One vector is turned by the same rotation once a step. Each row is the vector after some number of steps, and that number follows the row.
The counts run from 0 to 540.
[128 142 156 131  87 156 159 133 129 126 175 150 128 164 190  83 133 151
  99 106 188 150  91 175  94 111  99 148 158 126 144 148 153 127 175 177
 133 116  99 116 121  92 151 142 133 104 107 126 140 109 106 159 119 115
 155 141 105 107  98 124 112 112 153 116 103  95 156 146 164 128  96  92
 131 114] : 46
[ 99 147 142 123  79 174 143 132 112 110 134 157 135 161 193  91 171 126
 108 121 151 152  90 162  88 106 128 131 169 132 149 113 126  82 176 185
  84 124 137  94 142 103 170 152 104 100 120 131 135 108 123 123 124 141
 137  95  94  92 121 118 123 152 149 157 138 114 138 164 129 160 106 112
 156 108] : 330
[112 141 144 124  71 148 170 120  95 112 139 158 133 165 198  90 118 137
 102 104 159 154  87 181  97  81 105 155 162 126 142 137 150 116 178 176
 114 117 131 109 105 118 156 146 120  90 121 124 137 102 131 140 114 137
 147 121 117  87 115 120 123 111 151 131 105  77 134 164 160 129 119  83
 144 130] : 8
[103 122 129 119 125 159 157 146 140 112 155 133 115 144 210  78 148 102
 105 137 188 146  84 154 105 123 109 136 156 110 100 165 144 106 159 144
 154 118  74 145 120 105 148 152 106 133  78 165 144 118 136 145 143 143
 139 120  87  97  94 128 128 139 155 134 126 125 126 159 155 118  82  88
 125 115] : 153
[110 114 129 124 114 162 165 136 130 109 147 142 114 164 216  77 139 122
 103 133 181 140  92 168 105 106  95 151 162 125 105 189 159 109 168 153
 139 118  89 126 113 105 143 134 124 139 102 155 154 107 118 148 127 125
 138 141  94  81 101 124 120 130 143 122 128 119 123 147 157 113  78  92
 133 128] : 132
[ 89 127 136 133  88 157 174 136 103 114 137 143 132 158 219  85 152 101
 130 131 144 171  89 152 115  97 143 130 177 147 147 142 124 104 172 168
  97 112 129 117 119 116 161 129 105 104 113 142 142 105 142 107 139 168
 129 105  86  92 130 122 122 147 144 135 153 102 137 164 130 142 109  96
 167 132] : 286
[116 164 131 123  85 156 149 135 110 102 165 163 129 155 191  92 139 127
 104 117 196 143 107 180  82  99 127 154 141 114 139 114 150 124 181 181
 115 116 123 129 126 113 159 138 111 102  94 131 137 116 132 161 120 138
 139 110 109 101 104 128 129 121 166 114 104  95 144 151 156 146 101  75
 119 110] : 456
[108 146 141 124  79 150 169 123  99 113 137 149 135 162 204  99 125 134
 102 104 153 140  83 174  99  77  89 170 160 122 133 130 142 121 172 168
 113 115 123 119 102 106 144 152 119  95  99 126 148 107 127 143 132 140
 150 121 106  90 115 112 132 119 157 134 115  86 113 153 163 128 107  76
 140 135] : 412
[125 152 132 163  82 162 164 128 102 110 133 154 122 161 206 101 140 147
  85 117 110 158  78 152 124 120 120 161 176 144 146 106 137 143 165 158
 120 118  82 100 124 115 128 169 108 116 109 132 142  94 109 136 141 113
 155 135 100 129 124 119 129 129 150 161 115 109 107 172 162 147  97  77
 171 124] : 381
[118 146 128 146 132 166 155 161 149 111 159 157 103 151 203  80 151 139
  93 146 165 153  82 137 111 146 131 132 165 106 104 154 142 120 152 150
 144 128  68 136 143 118 147 165 106 148 102 157 138 114 103 155 142 116
 152 135  97 112  87 134 116 135 159 143 106 129 132 165 146 130  74  81
 117  91] : 148
[129 170 135 153 102 143 172 144 122 109 165 152 109 153 200  79 125 135
  81 137 157 160  87 160 112 115 135 148 158 117 142 124 145 153 153 147
 144 141  73 139 133 118 118 162 107 121  95 137 123 102 103 158 125 131
 165 143 110 130 110 141 112 107 166 148 103  93 114 156 143 131  88  59
 137 116] : 467
[123 157 150 146  88 154 158 132 123 122 147 142 121 150 190  88 138 141
  80 119 134 149  67 157 110 112 102 157 162 115 138 106 135 134 153 147
 138 135  73 122 123  95 125 181 104 105  89 132 125 102 110 145 137 126
 176 137 104 124 116 125 122 118 163 175 107 100 101 166 151 134  92  77
 151 113] : 404
[106 144 127 107  99 149 164 130 110  98 155 149 119 150 205  68 127 100
  95 145 197 143 105 187  89  82 125 140 147 113 133 154 155 110 171 156
 132 136 111 137 126 118 134 138 109 118  95 144 126 109 131 151 107 161
 140 112 111  90 109 145 120 117 158 132 123  96 116 151 135 121 101  76
 132 126] : 499
[119 136 131 167 114 157 171 156 156 123 149 156 113 158 208  86 151 153
 129 135 139 176  72 125 135 147 153 125 166 118 129 147 132 127 148 159
 124 110  89 126 131 112 181 140 100 117 115 144 144 102 108 134 153 101
 150 152  92  87 118 122  97 137 152 142 137 102 154 162 138 151  82  99
 149  95] : 233
[112 159 142 126 116 147 168 144 132 115 186 142 125 146 206  80 133 123
  98 123 203 150 100 166  98 109 123 139 154 118 136 140 140 131 168 154
 154 126  82 144 129 107 133 149 117 116  77 144 132 112 114 162 129 145
 149 120  98 122  87 136 122 115 159 118 116 110 138 144 151 126  92  70
 120 115] : 494
[111 144 157 146  93 164 156 133 128 129 150 136 124 147 199  86 166 128
  91 123 125 162  72 143 116 127 117 135 178 134 151 108 114 115 154 149
 130 135  74 104 139  89 132 179 104 109  93 141 125 103 108 121 139 137
 166 119  87 133 118 123 119 139 149 182 129 122 113 171 136 144  91  96
 171 109] : 340
[123 149 133 140 122 157 170 138 138 109 180 155 123 162 210  85 138 148
 103 119 195 151 106 168 107 120 126 142 161 126 132 158 155 129 171 162
 145 118  85 123 128 106 143 134 125 129  98 141 146  96  97 167 130 104
 144 139 101 105  87 130 111 112 144 109 129 119 152 141 159 133  78  85
 124 113] : 514
[142 155 122 156  73 152 162 125 108  95 141 153 109 160 194  82 128 139
  80 138 139 152  89 178 113 115 135 163 152 127 146 114 162 148 162 150
 129 130  80 117 125 112 126 147 102 117 103 133 130  95 117 152 115 111
 155 156 111 112 138 134 112 108 158 150 108  93 108 163 156 143  90  74
 164 119] : 444
[ 96 156 139 129  77 161 156 132  90 108 123 161 127 159 199  92 141 120
  90 126 128 152  80 156  96  85 117 153 169 124 137 109 128 108 166 168
  95 136 130 110 127 125 141 172 103 105 118 130 127 108 128 130 129 161
 148  94 108 108 117 122 136 136 159 168 110  97 101 174 136 138 115  75
 150 123] : 374
[ 98 124 145 145 105 148 182 148 132 128 155 138 134 162 223  91 148 135
 142 115 152 174  78 137 129 115 131 134 175 143 140 158 123 115 164 167
 118  99 110 124 112 104 176 126 116 100 105 139 155 106 122 120 158 134
 140 128  81  86 115 113 111 139 142 120 154  99 158 150 143 141  90 102
 152 123] : 260
[118 133 134 160 115 156 170 156 159 126 155 152 116 155 207  84 156 151
 129 133 149 172  69 127 134 145 143 124 163 116 127 149 131 118 145 157
 127 109  88 127 129 102 182 141 102 111 110 143 145 103 106 132 155 100
 154 152  89  84 119 120  96 135 148 141 143 104 155 159 137 149  78 105
 147  96] : 234
[105 130 103 138 104 164 157 150 126  94 131 166 116 158 208  90 150 119
 133 143 165 159  91 147 106 122 157 130 149 115 109 148 148 104 172 175
 104 102 126 133 124 132 192 126  94 119 118 153 152 115 145 136 143 128
 116 114  98  63 120 125 120 149 154 119 128 105 151 173 146 149  97  93
 133 104] : 202
[111 140 118 114 104 173 138 144 116  94 154 158 114 153 195  72 155 102
  95 151 199 140 110 172  73 116 133 131 150 113 118 150 155 100 179 171
 119 129 110 131 141 122 151 140 107 139 105 154 135 123 136 154 111 150
 124 105 100 100  98 139 130 142 160 124 105 120 136 162 143 134  96  85
 120 105] : 116
[127 150 142 136  97 140 173 131 128 117 167 138 117 152 202  76 121 133
  85 130 173 149  85 173 111 105 110 154 156 117 142 143 152 141 155 142
 152 133  70 135 120  98 121 151 115 113  86 138 129 100 109 154 124 130
 168 150 104 113 113 134 109 102 156 140 120  95 113 144 149 123  83  72
 145 125] : 470
[101 130 139 135 108 154 163 150 149 128 165 139 131 144 209  88 163 116
 141 123 180 168  78 135 116 130 140 120 156 121 128 138 122 107 162 165
 128  98 101 140 123  98 188 135  99  96  86 150 147 120 138 125 157 142
 139 116  82  90 108 118 113 148 152 124 143 109 163 160 144 152  91 100
 137 100] : 239
[ 95 143 152 123  87 171 151 132 116 121 143 157 141 166 200  96 167 136
 116 111 153 152  88 153  95 100 111 138 174 137 147 128 119  89 178 188
  87 117 141  96 133 103 172 147 114  97 121 129 143 107 113 126 136 137
 140  99  93  86 110 111 124 147 146 143 140 110 143 154 134 151 105 109
 149 114] : 328
[136 153 133 150  88 155 155 141 114 108 158 150 101 149 190  67 132 118
  74 147 160 162  93 167 102 131 140 137 160 126 149 129 154 142 165 153
 142 143  68 131 141 120 119 159 106 129 105 141 116 110 119 149 107 139
 153 138 108 143 116 148 114 117 163 150  88 103 125 170 142 131  98  70
 153 110] : 60
[102 139 119 156  99 152 175 156 119 108 132 154 109 149 211  77 147 106
 119 158 129 182  78 130 127 124 178 119 169 124 139 132 127 120 151 153
 110 127 104 140 135 134 161 146  84 117 117 150 129 112 137 113 138 157
 139 119  94 101 136 138 112 143 158 158 131  99 126 181 114 148 103  83
 163 107] : 249
[114 119 117 155 121 151 177 149 141 110 143 139 110 150 224  85 141 123
 118 140 145 166  72 137 139 137 135 139 164 125 107 161 144 131 150 138
 152 107  64 140 111 116 155 142 102 131  91 163 152 105 128 135 155 120
 140 148  87  95 117 127 115 137 147 137 136 116 126 168 159 131  79  85
 149 117] : 192
[111 126 137 161 105 149 182 148 138 125 139 140 111 155 214  74 144 130
 120 143 126 178  65 131 143 129 146 127 173 130 138 153 128 123 141 141
 129 123  81 127 126 105 157 143  98 113 110 145 134  96 116 114 145 128
 160 152  90  94 135 130  96 134 144 162 149  98 128 163 125 140  82 100
 174 114] : 254
[100 136 132 149  88 163 171 142 108 109 123 165 122 169 211  83 153 130
 120 142 121 173  84 144 120 106 153 128 181 140 152 143 129 106 163 173
  83 127 136 102 137 124 167 136 103 111 141 133 136  98 117 115 128 138
 137 122  98  82 140 125 109 140 145 152 144  97 133 165 114 151 101 101
 171 119] : 290
[143 153 151 144  78 158 150 130 135 123 168 151 119 148 175  81 144 149
  85 116 166 158  82 170 101 133 118 139 154 115 152 108 146 131 162 164
 141 125  75 115 135  93 147 163 110 100  99 128 122 105 108 152 117 107
 169 143 109 125 112 133 105 111 156 153  94  98 144 170 160 145  97  93
 149  95] : 20
[123 140 116 142 110 167 152 149 127  97 140 155  94 156 199  65 143 114
  77 167 158 151  89 159 106 128 136 134 161 109 117 158 154 118 153 144
 135 149  73 130 146 124 125 163 100 153 115 156 124 108 112 151 114 133
 149 139 105 110 113 149 115 131 158 159 105 121 105 166 128 124  81  79
 142 104] : 123
[125 156 115 141  64 162 148 119  90  90 129 166 123 164 191  97 138 130
  95 125 144 147  99 182  95 101 131 164 149 129 140 104 156 126 182 178
  98 117 123 107 121 124 151 143 105 106 114 129 141 104 137 146 116 123
 135 125 112  97 136 125 130 124 160 138 106  92 121 167 160 155 109  77
 152 120] : 417
[110 162 150 150  94 168 153 145 125 124 139 156 120 156 197  89 166 139
  91 131 117 163  76 136 112 127 137 130 180 123 150 104 114 112 153 163
 108 142  95 102 151 108 143 180 100 115 116 130 121 103  98 126 135 135
 164 112 100 128 113 127 119 141 152 185 119 113 118 172 120 151  95  93
 158  99] : 337
[108 148 114 119 106 173 139 148 113  90 151 163 108 155 196  75 150 103
  94 154 189 144 109 167  77 117 141 131 153 114 118 145 157 104 179 170
 114 132 112 134 145 131 146 144 104 143 110 154 134 123 131 154 114 151
 123 103 104 104  97 141 133 141 164 128  99 120 134 165 139 131  99  79
 120 102] : 117
[133 149 145 135 104 163 148 146 141 120 178 147 108 151 187  67 147 136
  80 136 187 148  93 165  96 136 112 135 159 116 138 149 150 124 161 158
 147 140  68 126 147  93 133 156 117 131  97 142 124 113 100 160 116 118
 162 144  99 127  93 139 109 120 159 140 100 115 140 149 146 127  78  88
 130  98] : 85
[114 138 137 114 112 166 146 145 135 113 166 154 121 163 196  79 151 132
 100 127 205 139 101 167  84 116 101 137 155 114 117 170 153 101 176 173
 129 121 105 125 132 103 156 141 124 132 104 143 143 115 109 159 123 127
 138 122  99  90  83 127 120 132 153 116 113 118 148 144 151 123  85  95
 111 107] : 112
[ 82 149 151 123  95 162 161 146 110 123 142 154 135 154 209  86 160 111
 116 130 148 167  82 141 100  96 131 125 179 128 146 128 109  95 164 174
  94 130 137 116 137 114 158 157 106 101 114 136 128 114 123 115 136 177
 143  86  96 100 109 125 126 147 152 160 135 106 132 162 112 143 111  92
 148 116] : 308
[104 140 160 140  97 158 166 130 117 132 155 129 137 150 214  97 157 124
 103 106 133 163  76 140 120 116 106 145 187 145 145 116 109 120 162 155
 133 118  81 111 120  95 132 171 117 103  85 139 141 105 116 121 152 151
 160 111  82 135 104 113 132 139 147 159 134 121 119 162 150 137  98  87
 162 126] : 343
